In the rows, 128 means zero.
First come named turns, each shown by rows before and after it. For each pair of rows after them, which turns, in which order, take the first row to the second? The first pair is done for you.
P (before |-> after):
[113 131 151  97 154 176 148  98 175 113 139 175 111 117 145 131 102 140
 129 135  61 153  93 145 109 117 157 126 135 141] |-> [108 128 109 115 157 166 166 150 138 160 127 144  84 155 138  98 151 176
 151 143 111 151 102 129  89 134  90 137 124 161]
[125 129 128  97 135 133 133  86 132  85 141 146 163  83 156 156  80 113
 122 130 104  98 139 137 118 117 170 121 165 115] |-> [162 148 131 106 135 162 178 129 142 119 132 118 123 141 133  80 107 144
  97 128  92 138 108 123 101 125 144 178 109 152]
[104 105 124 109 122 110 146 127 119 137 130 150 124 129 133 127 124 130
 128 125 118 138 126 127 113 110 149 108 130 139] |-> [112 106 126 104 121 121 146 130 123 132 133 144 116 135 131 110 126 132
 124 126 112 147 125 125 112 119 152 119 123 143]
[131 147 135 150 124 117 118 137 138 152 133 104 131 161  85 112 177 161
 129 102 163 129 101 138 128 132 118 122 102 109] |-> [107 144 127 150 120  93  93 123 126 137 136 122 158 128 104 155 157 143
 139 107 171 103 125 136 132 119 127  89 130  99]
Z (before |-> after):
[137 132 122 132 132 142 144 137 128 131 123 113 101 125 108  99 124 157
 133 134 103 142 134 124 110 119 118 149 119 116] |-> [122 125 116 150 132 129 134 148 121 147 126 108 109 149 121 121 135 147
 137 139 149 123 142 111 121 147 104 128 125 136]
[116 135 119 115 137 112 102 118 110 151 153 133 164 107 148 170 146 176
 172 118 136 133 135  99  72 137 142 151 104 140] |-> [134 147 135 109 136 122 107 112 118 142 150 136 161  98 142 154 143 182
 166 110 104 155 124 104  77 121 159 160  94 134]
[141 129 143 121 124 138 125 121 122  91 116 142 114 102 123 122 122 123
 129 133  91 140 131 143 129  92 140 118 123 100] |-> [155 136 151 141 121 150 148 138 133 136 122 118 103 165 120 110 140 111
 114 124 142 136 132 130 145 142 128 131 105 134]
X (before |-> after):
[127 137 166 126 152 108 145  98 186 117 110 162 136 112 134 159  94 103
 139  78 131 109 186 166 110 138 142 129 135  90] |-> [151 142 169 143 154 127 178 126 194 149 115 130 113 168 126 110 114 112
 128  74 161 125 173 144 127 158 125 162 107 126]
[139 136 130 138 123 147 139 133 160 147 130 115 111 165 108 120 133 111
 118 118 140 156 105 118 147 159 135 138 101 141] |-> [108 129  83 128 131 119 119 143 115 137 113 120 118 126 122 127 148 140
 160 132 155 152 133 117  97 120 101 116 126 114]
[106 119 136 120 122 114 104 109 122 128 122 143 150 115 137 161 109  97
 110 132 141 104 151 129 149 115 131 115 139 113] |-> [131 126 149 132 118 133 133 121 140 162 128 116 131 165 132 142 123  94
  97 128 167 114 139 117 157 141 128 132 111 138]
[117 104 121  86 124 133  99  98 117 100 117 143 121  47 138 157  94 115
 132 134  97 126 140 143 126  80 154 100 161  94] |-> [178 124 164 115 114 169 133 111 169 143 137 113  97 146 126 121 115  95
  90 111 120 151 102 118 180 148 182 144 104 162]
Then:
(2 to 3 turns a pair)
[112 119  81 145 138 111  73 145 141 130 121 115 140 140 156 157 149 130
 143 133 170 105 138 123 138 130 124 104 139 129] |-> [158 136 119 129 135 162 114 139 180 111 127 119 114 139 125 112 143 121
 102 113  82 146  97 135 146 120 161 151  97 121] | Z X
[173 108 123 130 122 124 201 154 142 129 164 113  98 143 101  89 125 137
 137 139 119 153  97 158 116 173 148 132  83 135] |-> [126  95  83 128 128  93 164 166 103 135 151 117  99 102 118 110 136 167
 181 159 157 129 122 156  87 157 112 107 120 120] | X Z Z
[139 130 160 106 119 140 168 133 151  99 102 115 118  98 137 122 102 139
 124 142  94 142 108 151  84  65  76 136 122 114] |-> [140 126 157 145 103 126 171 145 155 151 120  88 128 176 147 142 118 121
 115 151 182 124 109 131 132 142  74 130 117 172] | X Z
[170 139 153 120 122 153 132 128 127 108 138  89 114 133 109  62 150 134
 107 150  99 140 108 117  96 129  92 146  98 139] |-> [131 119 157 113 121 118  76  75 129  66 154 125 158  76 132 130 108  98
 119 152 103 110 138 130 117 110 128  94 149 116] | P P
[121 117 107 139 108 120 126 168 102 158 123  89 122 180 116 112 158 141
 137 123 191 129 135 113 131 164  94 145 121 157] |-> [104 117 144 115 106 118  81  96 139  87 135 149 165 102 123 173  92 101
 129 112 116 115 134 143 158 121 155 102 161 116] | P X Z
[139  95  93 158 114 135 136 149  91 163 145 109  96 183 136 142 157 134
  82 163 182 116 144 123 132 136 150 149 169 169] |-> [141  92 102 153 120 140 129 130 100 158 151 122 110 185 130 160 142 106
  77 161 182 108 139 124 155 137 175 143 168 172] | P X
[125 125 111 138 123 128 125 149 123 150 132 105 126 166 128 128 137 114
 138 135 186 119 132 124 150 164 114 134 126 157] |-> [129 138 132 100 132 148 130 138 118  95 122 137 113  91 112 108 112 140
 134 118  72 150 118 145 113  92 134 143 131 102] | X Z
[169 148 170 166 119 126 174 162 133 145 154 135  65 176  92 133 152 133
 157 119 129 133 108 137 108 145 117 138 130 165] |-> [143 137 148 159 124  96 151 168 101 147 145 141  69 148 104 143 153 144
 183 134 150 123 131 134  86 131  90 115 159 142] | X Z Z
[116 125 115 133 132 108 125 126 134 150 133 116 129 156 134 144 125 101
 127 148 166 117 137 119 162 164 136 128 141 157] |-> [130 142 139  98 139 118 126  99 150 102 131 125 135 109 113 131 104 116
 116 125  84 146 122 137 138 125 155 138 137 117] | X X Z
[155 145 147 129 117 162 157 143 154 117 135 111  90 135 114 102 137 141
 126 120  99 153 104 132 113 121 135 165  95 116] |-> [129 129 109 134 129 134 144 170 116 151 125  95  95 154 130 117 159 155
 148 141 160 136 120 111  95 137  91 142 116 128] | X Z
[ 96 145 155 105 105 113 108  98 191 143 157 152 104 146 124 176 104  78
 105 130 144  86 133 163 150 131 165 116 122 162] |-> [ 79 143  88 107 119  89 122 168 137 165 131 124  76 139 118 127 159 150
 153 153 159  99 150 142  68 107  78 133 127 148] | P X
[168 129 125 124 134 146 173 148 151 154 117  90 122 128 116 109 160 136
 110 107 108 142 116 129 110 166 138 147  90 108] |-> [127 110 131 109 126 122 127  99 138 118 128 124 157  85 138 169 119 100
 117 105 103 110 140 147 127 149 169 100 127  88] | P P
[146  97  95 145 135 122 150 149 114 172 159 106  81 198 126 117 143 140
 142 129 155 131 134 120 127 147 119 174 123 156] |-> [124  97 125 119 141 119 116  80 138 100 161 159 120 114 130 176  75 101
 128 126  85 114 132 148 141 105 186 139 155 112] | P X Z
[154 141 121 126 124 148 158 166 119 138 118 108 101 166 114  72 161 162
 129 134 116 165 115 117 100 132  96 163 100 141] |-> [137 141 163 109 121 142 111  89 151  75 134 161 154  91 131 142  98 113
 115 123  72 139 120 148 133 110 173 126 140 103] | P P
[155 179 149 115  92 141 157 113 139 105 107 127 114  96 130 159 115  92
 118 138 102 134 126 130 146 195 138 146  95 126] |-> [151 177 138 123  93 135 150 121 133 130 102 112 120 116 130 159 122  87
 120 142 131 120 135 118 154 213 127 139  89 142] | Z P
[144 109 133 141 148 155 181 167 151 124 146 135  82 159  94  76 127 138
 105 117 156 136 117 147 134 138 147 141 140 117] |-> [120 104 104 147 149 122 154 176 113 121 138 139  92 131 112  94 135 154
 136 126 181 112 145 149 113 125 116 119 167  99] | X Z Z
